In the rows, zero is written as 128.
Named turns come first, each shown by rows before and after it. Which turns, in which order, take the first row of each pair that follows to the second? Write the first one first, as in the answered first pair.
W (before => after):
[130 120  81  96 114 108 124 157 125 125 100 141 122 114 124 126 126 157
 146 128 106] => [134 126  81 104 118 104 134 151 125 124  93 145 114 123 127 120 124 155
 144 127 106]
[158 145 106 147 137 111 147 110 102 112  85 137 113 171 142 150 127 108
 102 122 113] => [167 132 105 130 146 117 132 106 117 132  96 135 121 173 151 154 130  89
 117 113 105]
[191 151  44  98 108  84 143 133 161 122  84 117  95 162 165  94 108 133
 118 127 111] => [205 131  53  69 107 104 108 138 164 143 119 121 120 152 160 123 106 111
 145 111  97]
[110 134 135 139 165 108 158 125 129 135 127 143 112 143 148 100 120 148
 106 146 154] => [126 115 130 115 171 114 130 117 147 163 153 144 125 144 153 111 121 117
 129 133 142]
H (before => after):
[130 119 178 108 170 196 134  81 165 124 127 105 121 145 127 126 147  92
 140 151 163] => [135 126 170  93 169 196 139  88 161 129 139 117 126 135 125 116 134  91
 160 150 163]
[170 162 127 152 104 140 157  75  76 115  48 118 128 123 109 158 123 115
 135 155 125] => [159 158 125 170 128 123 166  58 106 131  53 104 101 136 118 133 143 122
 115 161 136]
[131 119 124 145 102 112 103 143 110 113 120 110 139 121 133 160 138 149
 114 105 122] => [127 122 120 154 122 104 114 134 135 125 124 102 118 132 140 135 149 153
 101 109 137]
B (before => after):
[122 133 101 125 130  99 126 166 126 143 146 138 139 107 130 106 109 155
 154 119 119] => [153 137  91 146 140  86 138 129 129 146 111 136 129 140 152 123 114 127
 129 116  96]
[137 141 115 132 144 123 144 104 142 137  93 127  95 156 160 117 132 104
 114 137 138] => [110 148 145 139 126 149 155 126 119  97  99 119 101 127 129 115 135 141
 108 150 162]
[101 141 134 126 123 116 140 155 121 114 124 137 123 108 126 102 103 160
 138 116 142] => [129 139 112 118 136  95 129 139 143 151 120 149 121 128 151 102 101 134
 147 109 125]
[100 160 138 141 118 124 200 122  84  86  82 124 122 127 119 114 109 126
 119 167 157] => [ 89 156 120  84 127 119 181 158 111 124 142 153 138 104 117  84  96 134
 170 157 158]

(2 to 3 turns a pair)
[137 122 127 114 129 162 133 125 103 145 163 125 161 141 137 130 128  93
 169 132 150] => [134 119 142 151 137 161 152 101  95 126 131 102 143 156 136 141 148 105
 131 135 156]  B then B then H
[113 118 105 115 120  92 118 152 150 141 117 125 137 117 141 120 120 149
 132  95 117] => [118 121 114 143 128  96 134 132 151 130  95 111 119 135 147 118 135 150
 103 106 121]  B then B then W
[120 119 159 125  98 143 144 160  87 108 136 120 125 103  98 133 137 155
 111 128 148] => [121 116 142 156 133 123 156 125 135 130 127 100  91 137 125 109 158 150
  84 133 153]  H then W
[165 126 127 107 101 100 102 120  93 133 119 137 161 133 141 178 117 123
 156 117  88] => [125 113 135 100  97 104  86 157 108 131 167 117 157 107 126 150 132 167
 167 112 119]  H then B then B
[148 124  86  74 158 125 118  76 199 199 155 164 127 165 144 115 168 106
 161 118 108] => [137 137 117  55  79 156 112 142  99 130 145 182 183 106  85 164 132 137
 194 115 103]  H then W
[108 153 143 176 113 144 184 136 106  46  87 140  99 138 115 117 143 183
  94 142 141] => [128 137 108 154 177 128 171  94 196 129 125 148  71 178 161  74 152 129
 114 136 144]  H then W
[166 129  94 183 141 116 178  71 120 118  70 140  86 173 192 120 140  71
  92 148  96] => [104 150 135 183 113 152 214 113  84  59  85 141  88 128 143  85 129 128
 102 184 144]  H then B
[111 109 165 124 122 143 150 121 117 113 143 130 148 125 102 128 124  95
 128 147 148] => [112 105 153 108 132 135 136 132 135 133 164 132 148 123 108 120 123  97
 145 138 147]  H then B
[ 93 149 139 152 140 144 158 118 129 107 122 126 100 134 115  86 141 150
 118 149 138] => [109 135 132  98 126 154 123 146 114 133 164 153 144 105 106 112 112 127
 177 131 120]  B then W then H
[134 129 140 120 126 138 147 127 101  87 122 105 144 131 122 140 131 147
  99 130 169] => [163 121  99  91 143 118 126 125 128 140 136 128 154 145 148 140 119 109
 130 115 141]  B then B then H
[163 121 117 115 142 116 113  77 158 154 125 134 114 146 135 137 143  81
 122 120  97] => [160 122 139 108 109 144 113  89 113 124 117 138 140 124 110 169 133  84
 129 119  85]  H then W then B
[139 123 139 113 152 130  88 114 159 146 193 132 118 164 161  89 136 138
 147 137 112] => [119 135 180 156 127 158 117 113 111  81 158 107 114 154 127 113 146 166
 104 159 129]  B then B
[102 150 108 105 102 126 180 186  64 105 141 136 153 127 144  83 109 173
 170 135 106] => [ 99 134 118 178 122 110 184 140  98 103 110  71 109 165 163  97 170 181
  93 121 113]  H then H then H
[104 135 146 149 132 159 159 101 131 107 110 120 118 122  85 114 135 143
 121 152 137] => [136 113 120  98 136 153 115 111 148 154 148 144 145 121  99 137 117 104
 171 126 111]  B then B then W
[147  90 136 119 102 151 126 134  90 146 146 142 142 159 162 168 103  90
 155 128 132] => [125 112 138 156  95 132 166 138  71 109 103 139 118 159 150 140 104 132
 121 148 146]  W then W
[137 137 105  81 102 129 122 165  97 138 129 165 140 105 103 125  78 134
 178 123 142] => [144 143  82 102 145  98 144 126 144 171 116 163  97 145 140  87  88 120
 153 131 146]  W then W then W
[122 183 144 160  84 119 127 127  85  77  83 147 150  83 118 126 108 137
 120 133 131] => [ 97 167 133 131  94 105 102 158 126 108 146 143 150  65 120  89 113 163
 147 124 155]  H then B
[102 123 144 110 113 138 126 156 122 114 150 122 145 113 117 132 126 180
 123 122 137] => [112 129 116 106 139 102 134 138 158 147 145 135 126 131 144  98 121 169
 128 122 135]  W then B
[131 141 135 102 101 138 138 145 109 147 132 156 160 129 117 150 113 106
 133 129 110] => [136 146 140 117  96 140 149 136  99 134 118 148 156 137 119 155 114 106
 118 132 110]  B then B
[110 125 109 145 138  86 115 147 149 148 141 101 105 119 145  98 158 172
 130 111 144] => [144 112 104 142 139  94  97 117 142 160 124  96 117 140 157 143 165 130
 125  94 113]  W then W then B
[119 127 132 121 131 149 110 120 132 110 126 113 142  85 107 134 147 127
 145 134 119] => [110 125 121 116 142 133 107 124 150 123 136 111 130  88 116 112 152 133
 147 130 126]  H then W then B
[ 97 157 113 105 120 102 167 175  96 107 122 178 114 102 125  70  82 161
 163 157 165] => [142 140  87  76 120  81 123 176  97 149 122 189 136 109 148 117  71 124
 188 118 121]  H then B
[101 154 116 129 116 107 151 165  94  93 116 146 105 108 123  92 108 169
 126 153 147] => [164 131  83 110 144  97 118 117 137 165 120 153 109 152 173 125 109  91
 139 126 103]  B then B then W
[106 102 145 101 125  99 105 152 135 146 151 143 126  85 129 109 102 130
 165  98 137] => [104 114 153 136 105  91 122 159  95 101 104 131 121  84 119 126 108 155
 136 107 138]  H then W
[121 126 154 168 149 158 149  77 135 107 121  95 106 151 129 137 160 119
  85 150 134] => [ 83 130 151 135 148 163 143 116 145 114 166 105 112 111 110  93 149 158
 114 156 162]  B then W
[142 129 105  84 135  91 121 123 102 153 126 145 135 138 143 122 133 108
 142 128 116] => [106 139 143 118 117 114 146 128  83 105 117 120 122 121 118 108 145 153
 109 152 146]  B then H then B
[170  90 123 124 174 152 112  78 154 145 161 112  94 144 178 149 151  96
 106 121 114] => [152  89 114  91 174 154  97 110 158 157 199 123 103 117 167 127 138 108
 140 123 125]  B then B then B
[115 143 124  79 136 116 137 104 186 176 180 136  93 151 131  87 123 122
 148 125 134] => [124 129 155  66  81 149 104 128 121 141 185 123 140 121  95 167 120 122
 162  99 112]  W then H
[109 122 134 185 159  80 107 134 156 138 131  77 105 124 129 118 156 170
 100 104 136] => [116 114 148 185 153  98 100 119 156 139 133  68 111 131 127 138 161 153
  98 102 130]  W then B
[130 173 140  96 117 137 164 161  79 101 145 169 122 103 130 130 132 151
 161 152 141] => [125 162 146 157 143 122 169 117 122 106 128 112  80 135 144 130 180 158
  97 146 148]  H then H then H
[ 95 128 137  94  81 136 107 168 102 129 164 119 145  91 108  96 122 170
 170 115 135] => [101 115 154 147  77 133 101 138 107 114 137  65 126 107 109 136 164 175
 112  94 130]  H then H
[145 159 121 180 159 113 199 112 141 103  68 149 105 182 138  56 109 112
 113 191 143] => [183 134 112 104 161 145 146 115 152 156 130 183 159 171 142  95  83  42
 187 167 106]  W then H
[137 138  86 110 155 132 142  99 151 174 141 154 127 151 157  95 107 106
 140 149 106] => [ 89 150 139 133 119 175 164 130 103 103 139 131 131 112 106  96 115 163
 123 172 142]  B then B
[134 103  88 147 122  64 106 144 154 153 116 113 107 128 158 134 159 146
 115  81 114] => [126  98  93 130 142  81 108 134 180 173 149 114 106 130 163 117 159 128
 127  91 127]  B then H then W
[181  90 101 106 116 112  87 149 124 121 124 136 146 109 129 162 137 118
 161 121 109] => [177 112 102 153 118 100 127 124 117  88  70 124 119 137 136 155 149 133
 109 138 115]  B then W then W
[111 115 121 114 121  89  96 159 160 139 194 126  96 127 158  74 146 170
 133  79 117] => [ 93 123 144 128 103 110 112 169 137 101 183 114  92 113 133  80 151 193
 119  93 131]  B then B then B
[102 164 143 148 135 122 201 133 113 107 111 159 101 126 131  74 104 146
 113 160 154] => [118 162 153 139 105 138 189 143  72  86 100 158 125 113 111 115  95 142
 125 152 139]  H then H
[ 98 143 148 122 113 134 111 156 108 120 116 116 116 101 127 124 121 160
 136 112 129] => [ 99 140 137 142 138 120 115 125 140 142 118  98  90 120 148 110 140 153
 117 110 132]  H then H then W
[119 101  97  95 136 106 114 162 157 130 160 118 103 106 110  83 116 147
 142 116 147] => [158 112 114 150 115 117 131 117 107  84  78  96 105 136 103 153 124 118
  91 115 116]  H then B then B
[ 94 115 150  82  73 116  95 188 118 121 191 116 136  68  92 130 118 184
 155 111 144] => [ 75 141 141 150  92  79 139 158 139 103 136  97  84  98 112  82 143 217
  94 135 167]  H then W then H
[125 154 126 128 138 130 134 130  98 111 117 118  95 152 140 113 159 113
  94 133 126] => [130 160 123 102 125 132 134 149  76 109 122 147 121 138 134 110 135 106
 118 136 117]  H then H then H
[147 114 140 115 105 135  88 159 112 138 149 124 156 105 120 181 143 123
 141 105 118] => [132 116 158 155 112 136 101 139 116 117 129  92 131 119 119 179 164 144
  99 107 128]  B then H then B
[119 160 110 132 142 118 136 128 102 118 101 191 121 121 125  52 123 135
 157 141 139] => [141 158 118 150 153 124 143  90 107 119  75 168 112 150 136  76 134 107
 131 140 126]  W then B
[ 66 123 144 142 128 134 149 120 122  91 139 139  94 108 114  86 116 191
 115 148 166] => [ 77 126 149 128 105 148 143 135  93  77 136 151 122  91 103 117  98 185
 132 146 157]  H then H
[179 104 137 155 152 140 124  18 143 201 112 133 105 197 180 188 181  21
  83  90  61] => [151 116 145  39  98 188 103 123  85 190 190 212 186 105 118 172 108  37
 208 102  75]  H then H then W
[152 135 117 130 151  99 139 106 145 152 112 143 120 151 154 123 131 118
 126 133 114] => [159 136 115 110 135 107 135 127 118 144 112 162 144 138 145 134 111 109
 146 130 107]  H then H
[121 145 162 131 101 162 123 150 110 114 121 111 134 122  98 153 136 156
 127 130 122] => [135 132 144 110 106 148  90 155 125 147 139 120 144 126 111 169 139 142
 147 107 107]  B then H
[109 143 127  97 154 132 163 150 141 125 153 148 129 115 126  55  98 139
 166 158 153] => [160 140 110 116 173 116 154  92 152 154 112 147 127 162 159  92 104  82
 144 141 112]  W then W then B
[121 145 108 134 140  83 124 151 146 142 112 124 118 128 134 107 132 163
 128 125 127] => [125 157 120 146 128 100 137 142 115 117  89 122 120 129 121 125 128 160
 119 135 120]  H then B then B
[111  97 125  96 131 157 105 139 144 140 178 109 133 123 114 145 159 102
 152 121 123] => [ 94 126 116 143 148 125 158 129 149 118 126 105  88 141 130  95 165 138
 104 145 143]  W then W then W
[159 128 103 116 144 118 146 102 127 116  97 142 126 158 149 145 110 100
 123 128 123] => [106 129 127 104 128 133 148 152 124 101 148 132 126 116 114 107 113 156
 140 135 163]  B then H then B
[129 164 122 132 141 132 112 137 227 183 193 119 133 132 165  87 124 123
 158 122 137] => [116 183 142 116  80 151 118 194 140 117 172 145 179  87 121 121  88 152
 187 125 132]  H then W
